(in the rows, 128 means zero)
Each named move below is a turn or a mirror, shown by a few rows before and after it. Which moves, in which order, take the first row of each later pair to the second? The first pair is answered.
move J7:
131 142 142  91 131 139 142 136 136 137 117 131 143 111 105 128 138 120 139 123 135 153 124 109 130 136 102 127 136 144 154 161 129 158 100 151  99 102 141 143 152 143  84 143 |-> 129 137 134  88 132 138 139 134 134 137 121 130 139 116  96 128 134 116 138 122 135 158 127 114 119 137 105 130 125 141 148 162 130 158 102 153 103 102 143 143 156 137  88 149
119 142 128 121 148 130 124 123 130 136 130 135 116 133 119 132 116 136 120 126 139 130 115 131 137 133 125 116 122 137 119 126 128 130 141 134 133 128 125 120 123 129 146 126 |-> 116 143 134 119 148 128 123 121 129 135 127 136 118 129 123 131 116 136 118 126 138 131 113 127 141 136 129 115 126 140 123 128 128 137 138 136 133 126 128 116 125 131 142 121
120 120 126 128 130 136 135 128 133 132 113 156 124 141 134 150 146 156 132 135 113 114 127 117 136  84 136 127 142 151 125 143 137 132 130 127 119 124 125 120 142 171 105 101 |-> 123 108 103 119 128 138 125 123 128 143 116 162 129 154  92 151 128 140 138 132 120 131 147 133 104  80 140 135 111 143 114 139 137 128 131 129 133 122 113 131 149 147 125 123
move J975:
138 108 129 125  94 104  98 146 121 105 138  88 130 104 176 113 124 120 136 119  94  87 136 109  94 131 179 128 133  89 124 112 100 121 136  89 143 133 165 122 142 112 106 146 |-> 134 104 108  98 101 109 100 139 128 125 151  93 128 116 137 115 110 101 137 117 109 106 153 122  89 137 183 131 114  84 113 110 104 110 136  98 160 123 157 122 144  85 137 166
133 133 125 175 134 145 128 135 121  94 126 136 144 139 140 152  94 134 113 100 126 146 126 129 137 110 132 135 126 154 141 147 130 143 117 133 114 134 137 123 122 140 121 144 |-> 137 132 126 176 130 140 122 134 122  90 134 131 145 132 151 148  94 136 111 103 121 143 125 127 136 112 139 133 128 148 145 144 125 142 118 128 113 132 145 122 127 139 117 145
128 129 162  65 175 140 184 131 119 135 128 130 141 132 139 114 107 102 127 165 142  90 148 133 143 155 118 117 164  92 118 184 134 126 142 140 122 149 125 108 120 103 163 119 |-> 129 131 169  71 178 142 184 131 115 134 125 131 142 134 136 120 109 103 126 162 146  88 144 132 149 153 114 116 165  98 123 188 135 124 138 142 121 150 121 109 121 112 165 114
132  97 114 154 111 123 118 135 109 105 116 129 135 125 115 123 122 132 146 107 100 137 137 136  83 112 129 143 108 127 131  96 125 137 127 103 130 134 107 151 148 137 113 132 |-> 127  95 109 142 110 126 119 132 111 115 120 128 133 131 107 120 119 127 149 103 104 137 142 137  83 113 130 146 102 123 132  94 127 138 131 104 134 137 107 151 147 130 121 138
move J647:
140 114 106 126 107 158 122 127 114 118 120 147 113 138  97 156 124  97 118 138 138 134 173 131  80 149 102 141 102  86 138  87  81 120  94 132 136 134 128 110 102 131  98 136 |-> 142 108 121 144 108 155 122 131 109 101 112 145 114 126 120 160 127 112 113 135 128 125 166 131  84 143 102 140 114  90 147  87  74 122  93 127 124 145 126 115 105 152  75 121
 85 154 113 119 129 122 163 145 133  84 135 151 103 123 111 135 119 119 126  99 111 142  72 135 148 128 112 132 108 121 147  90 172 106 112 113 119 107  97  98 114 150 122 120 |->  84 149 105 107 124 120 158 142 132  90 143 152 106 126 100 132 111 111 130  98 119 149  78 143 135 131 119 135  99 114 143  87 171 102 111 118 130 103 103  98 114 135 130 131
107 120 115 115 121 134 107 155 102 111 113  88 121 115 128 145  99 133 159 124  92 123 138 114 112  96 169 153 139  96 137 120 131 126 141 134 109 118 127  85 158 152 106 142 |-> 103 133 128 129 127 145 120 150 105 109 101  97 117 116 139 152 110 141 156 128  94 119 123 110 136  96 155 150 156 111 142 127 139 128 139 140 102 120 119  76 148 168  98 128
Now pairs of rows:
Each pair is two moves apart.
136 107 131  95 117 127 119 122 142 130 162 120 133 106 141 112 105 131 133 141 123 127 137 113 126 143 168 120 138 116 118 125 123 125 144 124 143 109 150 108 128  80 148 160 |-> 130 116 137  88 123 132 129 120 149 138 160 123 129 105 143 113 108 128 132 141 130 127 129 113 136 145 159 115 144 121 119 134 125 122 145 133 145 104 148 101 122  82 156 156 => J7, J975
130 121 107 140 115 148 123 123 131 145 118 135 129 132 109 134 115 116 124 124 133 148 145 138 115 118 115 139 114 125 107 135 132 119 130 136 126 128 120 123 133 104 148 150 |-> 137 121 134 159 106 139 123 133 128 120 113 127 133 114 162 127 138 140 116 126 116 122 130 120 127 116 124 133 146 125 119 136 125 126 127 124 113 135 138 114 130 132 109 127 => J647, J7
111 135 134 162 165 124 105 120 103 170 112 124  95 135 137 155 131 170 144 116  95 128 167 151 135  99  87 152 102 155 133 132 152 112 119 119 115 137  70 127 161 161  89 104 |-> 113 129 133 162 159 119  96 124 100 164 115 114  98 124 147 148 134 173 141 114  86 120 168 148 126 100  96 149 101 146 136 125 144 112 118 109 113 137  71 129 167 161  85 108 => J7, J975
116 125 134 113 125 132 130 135 137  95 127 129 131 110 157 146 153 132 106 138 136 121  90 122 190 155 153 116 147 135 134 144 126 110 113 117 140 102 146 102 149 121 115 161 |-> 115 115 116  97 119 127 125 136 141 106 140 125 130 116 130 143 144 119 111 136 145 131 103 125 174 158 164 117 129 121 128 138 124 105 112 118 153  97 149 105 151  97 132 180 => J647, J647
130 121 113 130 116 103  79 143 102  94 101 118 146 122 139 113 131 130 141 122 103 141 148 136  68 111 134 146 106 107 138 121 134 133 114  98 131 138 120 137 149 116  91 126 |-> 124 161 146 145 143 120 116 134 116  98  85 133 131 114 173 124 154 149 131 132 116 132 108 125 139 116 105 135 153 145 145 153 144 137 113 132 111 136 107 118 116 154  80  95 => J7, J647
